Named turns come first, each shown by rows before and after it. Which turns, in which order, take the first row of each pair that follows to the second? Write the first one first, as in the answered first pair.
N (before -> after):
[-5.0 -0.4 -7.5 15.4 -7.9 11.2  8.3 -8.5 -4.6 -1.8 -7.0 16.7 -1.6] -> [-6.4  3.7 -8.3  9.7 -6.9 19.4  5.3  0.6 -1.6 -8.8 -5.6 15.4 -3.5]
[ 26.9  -2.5   8.2  24.9 -13.8  26.3  43.6 -22.7 -41.9  -2.1 -14.6  -7.4
  -2.6] -> [ 20.3  15.1   6.7   9.4 -22.6  41.2  44.0  -9.1 -32.3 -17.6 -20.3  -3.3
   5.2]
[  0.8  23.5 -11.6  -1.1  18.1 -13.0   9.7  42.1   9.1  13.4 -13.7   1.1
 -17.9] -> [  4.0  13.6 -11.5   4.5  25.5 -15.0   4.4  42.1   5.6  14.2  -6.3  -4.5
 -25.0]
[ 22.4  -8.0 -22.5   8.9 -21.7   5.3   4.9  26.6   1.5  16.2  -2.2  26.7
  -5.3] -> [ 22.3  -5.9 -23.1   6.4 -21.5   9.7   0.9  33.4   2.6  10.3   0.3  24.9
  -8.8]
Y (before -> after):
[-4.2 18.0 -1.7 -7.5 13.5  1.9 -3.7 13.3  1.3  3.5 -1.2 -6.0 -1.5] -> [-2.8 18.1  0.9 -6.0 -2.8 -0.4  7.8  1.0  3.5 12.2 -7.1  7.1 10.1]
[  3.0 -51.4 -14.1  23.6  20.7  -0.9  -8.9 -13.1 -26.0 -20.1  30.2 -24.4
 -14.8] -> [-30.7 -39.3  -8.0   4.8   7.6 -33.1 -34.8 -41.4   1.1  -1.2  -1.7  -9.0
   8.3]
[  0.8   9.1  -1.6  12.7 -11.9  -5.9  24.4  -7.8   0.1  15.3  -9.1   5.9
   8.1] -> [  3.8   6.6  -5.1  12.1  14.0   1.8  15.5  14.4  -8.8   0.2   8.3 -16.0
 -12.0]
[-13.2   0.9  -2.2 -19.8   6.5  18.5 -15.4  -5.8  13.8  14.5 -16.0  34.8
  11.7] -> [12.3 -5.7 -4.5 -4.8  7.2 41.7  8.9  8.6 -3.3  8.2  0.9 31.4  1.3]
Q (before -> after):
[ 22.8 -12.4   8.9   5.4   9.2  15.3  21.4 -16.1 -26.0   1.9   3.5  -1.4
  31.8] -> [ 17.7 -11.8   5.1  -3.4  -2.8  29.7   8.7 -10.3 -16.4 -11.0   7.0   5.2
  36.6]
[  3.7 -16.8 -14.1  18.6  10.2 -19.1 -10.1  -4.8  -1.5  18.5   3.2  17.4
   2.5] -> [  4.1 -17.2 -10.2  16.9   1.9 -18.5  -6.6 -14.5  -3.0  18.1  -1.5  21.1
   7.9]
[-21.5 -12.0  -7.5 -21.7 -29.7  26.0 -43.3   0.3  24.5 -24.7   6.7  18.1
  20.1] -> [-18.0 -13.0 -24.0  -9.9  18.4   9.0 -48.8  39.7  20.4 -13.1  20.4  -1.6
 -12.5]
J (before -> after):
[-23.9  18.6  27.1 -30.8  11.7 -28.3 -20.5 -26.5  -8.9  -2.4 -19.3 -34.2
   8.5] -> [ -7.3  38.9  23.4 -30.3 -15.3 -11.5  24.2 -19.1  -7.0   3.6 -31.8 -10.3
  25.1]
[ -6.7 -48.1   7.2   3.8  -4.9  11.3  -7.2 -16.4  -5.3  -4.0  17.8   1.9
  -4.6] -> [-24.5 -33.3   1.5  -5.3  -6.5 -13.0 -15.8 -18.1  13.8  13.9  -3.8  15.7
   4.0]
[-15.4  -5.0  -1.9 -10.7 -18.5  22.4 -32.5  -3.0  19.8 -24.7   1.8  12.1
  15.3] -> [-11.4   2.3  -3.3 -13.3 -26.0  24.1 -23.4  -0.5  20.5 -23.5  -1.2  18.6
  18.8]
Now pairs of rows:
Each pair is two turns apart.
[ -9.1 -14.2 -34.3  29.2  31.8 -35.0 -24.4  40.3   9.4  24.8  11.7  -5.0
 -13.5] -> [ 31.6 -11.8 -29.9  40.3   1.8  11.8  30.9  47.0 -14.0   9.0  21.6   3.7
  -7.8]	J then J
[ 21.0 -12.8  32.2  -9.9 -10.7  30.7   7.5  -9.0 -40.4 -26.8   3.0 -21.5
  -3.8] -> [-15.2  21.0  15.9 -30.9 -16.4 -18.8  -1.6  -7.6   4.3  20.7 -44.6  13.4
  21.3]	J then J
[  2.7  -5.0 -16.2  14.8   8.6 -11.1   5.6  13.3  -1.1  18.8   2.0  13.5
  -1.5] -> [ 11.9  -8.0  -7.2  19.4  -1.6  -3.6  17.6   0.4 -10.2  16.6   1.8  14.4
   3.6]	J then Q
[-10.0   4.3  21.1 -15.7 -31.4  26.1 -11.8 -27.3   4.5 -27.4  -6.5   3.0
  20.2] -> [  7.0  -2.0   5.3  -4.6   5.0  39.3 -13.6  16.2  -8.9 -37.3  21.9 -16.7
  -9.9]	Y then Q
[ 0.4 -8.2 -1.7  2.3 -9.0  3.8  4.6 -7.2  5.2  4.8 -5.8 19.1  3.2] -> [  5.9 -12.8  -1.8  10.1   4.7   1.8   7.5  -3.4  -1.8   7.2   1.7  10.3
  -9.4]	Y then N
[-14.6 -26.1 -16.6  -6.6   3.9  12.4   7.4  -8.7  -3.0   3.3  11.1  24.0
   1.0] -> [-22.1 -17.5 -21.4 -13.0  11.2   1.3   1.7   0.1   4.2   8.4   5.2  24.1
   0.2]	Y then J
[ -2.7   1.1   5.4  -7.7  -3.3   0.7  11.0 -10.5  11.6   9.6 -10.0  -1.1
  -1.8] -> [ -0.5   4.1   5.1 -12.3  -5.4  13.0  10.7   1.7  13.2  -2.5  -5.4  -1.8
  -3.0]	N then Y
[ -0.1   9.6 -11.5  -4.2 -37.1  -0.5  14.7 -28.2  20.0  14.5 -12.8  25.6
  18.0] -> [-27.8  16.4 -13.4 -19.7  17.0 -14.8 -37.6   0.1  26.5  -4.0  -3.1 -15.6
 -11.8]	Y then Y
[ 10.2  21.7   1.5  -7.2  19.6   6.2   7.5  28.1  -0.2 -16.7  -2.5 -35.6
  -3.3] -> [ 23.9  19.4   2.6   0.3 -14.2  12.3  41.1   9.9  -0.9  -3.3 -12.2  -7.6
  17.5]	Y then Y
[ -5.8 -36.0  10.0  14.2 -10.5 -14.0 -20.3 -47.8  -2.8  12.1  13.7   2.2
   9.2] -> [  8.6 -43.0   1.2  14.5 -18.6  18.2 -16.2 -24.2  -8.2  -9.0  33.0   6.3
   4.7]	Q then Y
[ -0.4  11.0  -9.2   0.0 -23.8  -7.7  20.2  -0.8  19.7  32.5 -35.3  37.0
   6.8] -> [-16.1  -4.2   5.6  -8.7  29.6   2.3 -41.6  10.7   1.1 -16.7   2.5 -27.2
 -31.0]	J then Y
[ -0.8   7.8  13.5  -3.5  -5.6  -5.3  15.7  -8.3 -11.8  26.0  -1.4 -20.2
  11.5] -> [ -5.4   8.3  11.0  -5.2  10.3  -8.9   4.2  -0.7 -11.7  23.4   5.1 -30.2
   2.4]	Y then J
[ 16.9  -8.5 -18.3  16.5   6.3   9.5  11.6  10.4  -3.0   3.1   7.1  11.9
  -2.7] -> [  0.3  -6.0 -21.8   9.7  14.1 -11.5  -5.5   8.0  10.5  15.1  -2.3  14.7
  -0.8]	J then J
[ 13.9  27.9   3.3 -13.6 -17.2   8.0  29.0   4.3   0.1   2.1 -20.4   6.6
  19.8] -> [-12.8  10.6  16.4 -22.7   6.6  -6.1 -28.4 -14.7  -0.3 -14.9 -10.2 -23.3
   6.6]	J then Y
[ -9.5  38.5  11.4 -14.1  21.9  -1.1  15.0  10.8 -11.5 -14.7 -17.2 -22.1
 -11.0] -> [-11.0  39.5  19.1 -19.3   3.3   4.6  18.5  -7.8  -9.8 -16.6 -24.5 -15.0
   2.4]	Q then Q
[ -3.5  19.6  -8.3 -13.1  18.7  19.7   7.7  26.4  11.4  -8.6   2.2  20.5
  -5.5] -> [  6.1  12.2  -1.0   0.5  39.0   6.6  18.2  17.2  -8.3   1.0   7.2   3.7
 -18.8]	J then Q
[  5.3  23.3  -7.1  -3.7   1.1  -3.2  24.6  -7.3   3.4   9.2 -18.1  16.2
   4.1] -> [ -5.0  -2.7   0.1   0.1  30.8 -10.4 -17.8 -14.2  -7.2  -5.4   3.9 -14.0
 -15.8]	J then J
[-23.0   7.8  11.1 -20.6   9.5  -7.9 -21.3  -7.5  -0.2 -17.2   2.3 -14.2
   4.6] -> [-18.3  -2.3  11.4  -6.1  19.7 -24.5 -14.8 -14.9  -7.2   1.3   3.2 -15.7
  -2.0]	Q then N
[ 13.6  -3.9  21.2   3.8  10.0  10.0  12.8 -17.6 -27.4 -12.0  -3.5 -18.3
  -8.4] -> [ -9.7  18.0  17.7 -13.7   3.5 -14.0   4.5 -22.4  -3.1   4.7 -32.4  -3.5
   6.1]	Y then J
[  5.2 -18.6 -19.1  18.8  16.3 -14.8  -8.9  22.2   5.6  24.6   7.6   1.1
 -10.6] -> [  6.3 -19.0   0.9  17.8 -16.9 -13.2   8.9 -21.7   1.1  26.6  -9.7  15.1
  14.7]	Q then Q
[ 12.4  14.0   7.7 -13.7   1.6  37.5  -7.0  27.6  -6.0 -27.8  -0.1 -14.0
  -3.9] -> [ -0.7  25.8  13.6 -23.7 -19.0  30.1  -3.8  10.1   3.6 -22.5 -19.6  -0.7
  15.2]	Y then J
[ 16.8 -12.9  -4.2  14.8  19.5   2.8   1.2  23.3 -14.8  -3.0  21.1 -14.8
 -19.1] -> [  1.2 -10.1   4.9  13.9  23.8 -33.5  -3.3  -7.0  -9.5  19.3   1.2 -13.8
 -12.9]	Q then J
[  2.4  17.4   7.2  -7.7  -7.8   3.5  14.9  -9.2  -7.7   2.0 -13.6  -2.2
   7.5] -> [ -8.6   5.1   8.9  -6.8  10.7  -8.4 -11.8 -12.3  -7.2  -2.6  -7.5 -16.2
  -3.0]	J then J
[  5.7  18.6 -22.5  -6.9   2.8  -0.3  12.5  21.3  22.5  15.2 -12.7  12.9
  -3.3] -> [  6.0  -6.9 -15.7   1.4  25.7   4.4 -16.9  17.3   6.4  -5.0  14.0 -16.0
 -23.9]	J then J
[  3.7  28.8  -7.0  -6.4  35.3 -19.8  23.4   3.0   9.9  25.3 -25.3  -7.8
  14.7] -> [ 29.3   8.7  10.6   2.5   9.4  26.4  39.7 -15.6 -18.1 -11.4  -2.3 -18.1
  15.9]	Q then J
[ -4.9 -21.2  10.6  12.3   5.5 -18.9  -7.0 -30.3  -6.8  13.6  -2.9  -0.1
   2.3] -> [ -4.2 -14.2   9.3   1.8 -20.6  -0.8  -2.5 -31.9   2.0   3.2  -7.5  16.5
  18.6]	Q then J
[  9.6  33.4 -13.4 -14.0 -28.0  -5.5  33.5   4.5  17.3   5.2 -24.7  20.4
  25.7] -> [ 13.5  22.7 -21.3  -6.1  28.8   0.8   8.9  47.7   2.0 -12.2   9.7 -23.5
 -19.0]	N then Q
[  6.1   4.1  11.4  -6.2  -1.5 -21.6  34.8 -28.8  -1.3  18.8 -29.2  13.8
  17.8] -> [  7.3  25.7   5.3 -28.7  -1.2  27.0  25.1  19.7   3.5 -29.3 -13.4   0.3
   9.6]	N then Y
[-22.6  10.8 -14.6 -21.4  -5.7  -8.0 -21.3  29.9  36.4  12.5 -16.4  20.4
   5.6] -> [ 13.8 -12.8 -19.2  -1.8 -14.4  31.4   3.0  46.9  15.2  -5.5  15.0  19.6
  -4.7]	Y then N
[  4.9   5.5 -13.0  -1.5  17.6  10.9   9.2  35.0  -4.4  -9.8  17.6 -10.5
 -16.2] -> [ 10.8   4.4  -5.5   9.0   4.3 -17.2  35.8   3.1  -5.9  26.0  -5.5   7.4
  -2.3]	N then N
[  5.2 -12.1 -22.6  -4.6  -7.0  11.6   3.7  31.7  -6.6   4.9  12.0  18.1
   6.7] -> [-11.0  -4.1 -19.3  -9.5  16.9 -18.6 -13.5  26.5  -1.5  18.3  -0.2   6.2
  -1.5]	Q then Y
[ -6.1   9.6  -1.9  -4.3  26.0  -8.7 -15.1  19.7   7.5  -3.2  -2.3 -11.4
  -7.9] -> [ -2.7  19.4   6.2  -2.5  20.3 -21.5   6.0   2.4   1.8   8.9 -16.3  -8.5
   1.7]	Q then N
[  1.7  -7.6  -4.3  11.7  -0.5  35.6  -6.0   2.4   1.4 -21.0  27.6   6.9
 -21.6] -> [-13.8 -15.2  -2.6  15.3  21.5  -3.6 -25.5 -17.9   5.0   4.3  19.1  -0.6
 -25.6]	N then Y
[ 13.4 -17.3  -1.7  11.2  -9.7   8.1   5.0  -6.2  -2.5  10.8  12.2  16.5
  -1.1] -> [  6.4  -3.7  -2.4   0.0  11.0  12.3 -10.4  17.7  -2.0  -4.0  17.5  -4.6
 -15.5]	N then Y
[ 32.8  -6.2  15.6  20.0 -18.9   8.1  30.5 -23.9 -23.0  -3.0  11.3   7.6
   0.8] -> [-11.2  10.2  20.3  -5.6 -11.1 -30.7 -15.2 -43.9   5.5   9.8 -15.5   8.0
  12.6]	Y then Y
[ -7.7 -17.3  -9.5  22.4 -10.5  11.4   4.9  16.1  15.1  14.4  -2.4  15.9
   6.0] -> [-19.8 -19.1  -5.5  19.2   8.0   7.6 -20.8  15.6  16.1   5.1   2.6  -0.1
  -3.8]	J then Y
[  8.4  -6.6  -6.7  -6.1 -20.1  10.7  18.2   1.2   2.4 -13.1   3.2   2.8
  13.0] -> [  4.4 -23.2  -5.9   6.4  10.2 -11.8  -1.0  -4.1  -5.9  -3.7  12.4 -15.3
  -7.0]	Y then N
[-10.8   5.2  -9.5  -1.9  -4.0  -3.4 -20.0  -5.6   0.6   6.5   7.5 -11.3
   3.3] -> [ -1.7   0.3 -15.0   3.1 -19.0   8.7  -8.5  -0.2   1.0   5.6  11.9   0.2
   6.2]	Y then Q
[ 15.0   1.0   3.5  -1.5  20.0 -12.4  17.9  -5.5 -11.1  10.4  -7.5 -21.2
 -11.1] -> [  5.7  20.5   3.8 -16.1   8.2 -10.1  19.2   0.1  -1.0   9.9 -21.3 -13.6
  -1.1]	J then N
[-18.4 -28.2  -1.4   2.2   0.2  -5.8 -33.8 -10.6   4.4   1.3  10.7   2.4
   3.1] -> [ -5.1 -32.2  -8.9   9.0 -14.8  10.4 -19.9  -1.6   3.8  -0.5  19.2  15.4
   6.3]	Y then Q
[-19.6 -29.6 -17.7  13.8  22.3 -18.2 -20.1  15.5  25.7   4.2   9.8  -9.0
 -17.5] -> [-20.3   5.1  -3.7   6.8  -0.9 -30.5  24.1  -9.9  27.8  22.7 -29.9   7.3
   5.5]	Q then N
[ -5.8  24.1 -16.7  -5.1  13.3  -5.6  -6.7  35.4  16.1   2.1   1.4   0.0
  -3.0] -> [  4.7  23.6  -8.4   5.8   6.5 -23.0  21.2   8.4   5.6  24.2 -13.6   6.4
   2.8]	Q then Y
[ -1.5 -16.5  -5.2   5.5  -1.3 -17.7  -3.0 -11.5   2.6   0.9   5.2  17.1
  -0.4] -> [  0.1   0.7  -6.0  -2.4 -13.3  -2.9   9.5   0.1   8.1 -10.0  -1.4  22.8
   7.6]	J then N
[ 12.5   9.1 -16.9 -12.5  -6.0  26.0   2.6  17.0   9.8  -6.9  -4.0   0.3
  -1.9] -> [ 22.3 -12.7 -12.5   8.7  14.3   7.2   5.3   0.7  -9.2  10.1   4.4 -12.2
 -16.1]	N then Q
[ -0.3  13.5  18.0  -1.7  23.0 -15.9  -2.0  15.2 -21.2 -26.5  17.4 -39.8
  -3.8] -> [  6.0  42.1  10.1  -8.7  -5.6 -16.5  36.6  21.7  -7.3  -7.6  -9.2  -7.8
  17.5]	J then J
[ 19.3 -26.2   0.4  11.0 -10.6   6.6  -5.1   4.2  -7.0  -5.5  14.1   3.0
 -15.4] -> [ -2.9 -18.9   2.2  -1.8   4.8 -14.9 -32.6  -2.8   5.3  -1.3   3.2  -4.7
 -16.7]	Q then Y
[-13.9  15.1   5.5 -18.6  -5.6  34.7 -18.4   1.3   8.0 -33.9   9.0 -18.2
   9.7] -> [ -0.7 -25.0   9.6  14.7  19.2   5.2 -18.8 -24.1 -13.9  -6.8  24.6 -29.1
  -8.9]	N then Q
[-15.8  23.2  -9.8   6.2  60.8 -32.0 -10.6  35.1   4.9  11.9   4.1 -20.7
 -46.4] -> [ 38.2   6.4 -12.5  36.1  12.3   6.9  64.0  25.7 -18.7  20.5  12.6  12.7
 -30.3]	Y then Y
[ -4.3 -38.9  14.2   1.4  31.4 -22.9 -27.8  -3.8  -5.3   8.5  10.6 -23.9
 -13.1] -> [ -7.7 -38.2  31.1  -4.9  -7.0 -14.3 -18.7 -40.8  -5.3   3.8  -3.0  -8.8
  12.8]	Q then Q
[-12.3  19.3  21.7  -9.2   2.9  -8.8  -2.7 -10.1 -10.6  -9.5  -6.0 -13.7
   3.0] -> [-11.8   7.1  19.5  -5.9   8.1  -5.2 -15.0  -6.6 -12.6 -15.9   5.6 -18.4
  -0.3]	Q then N
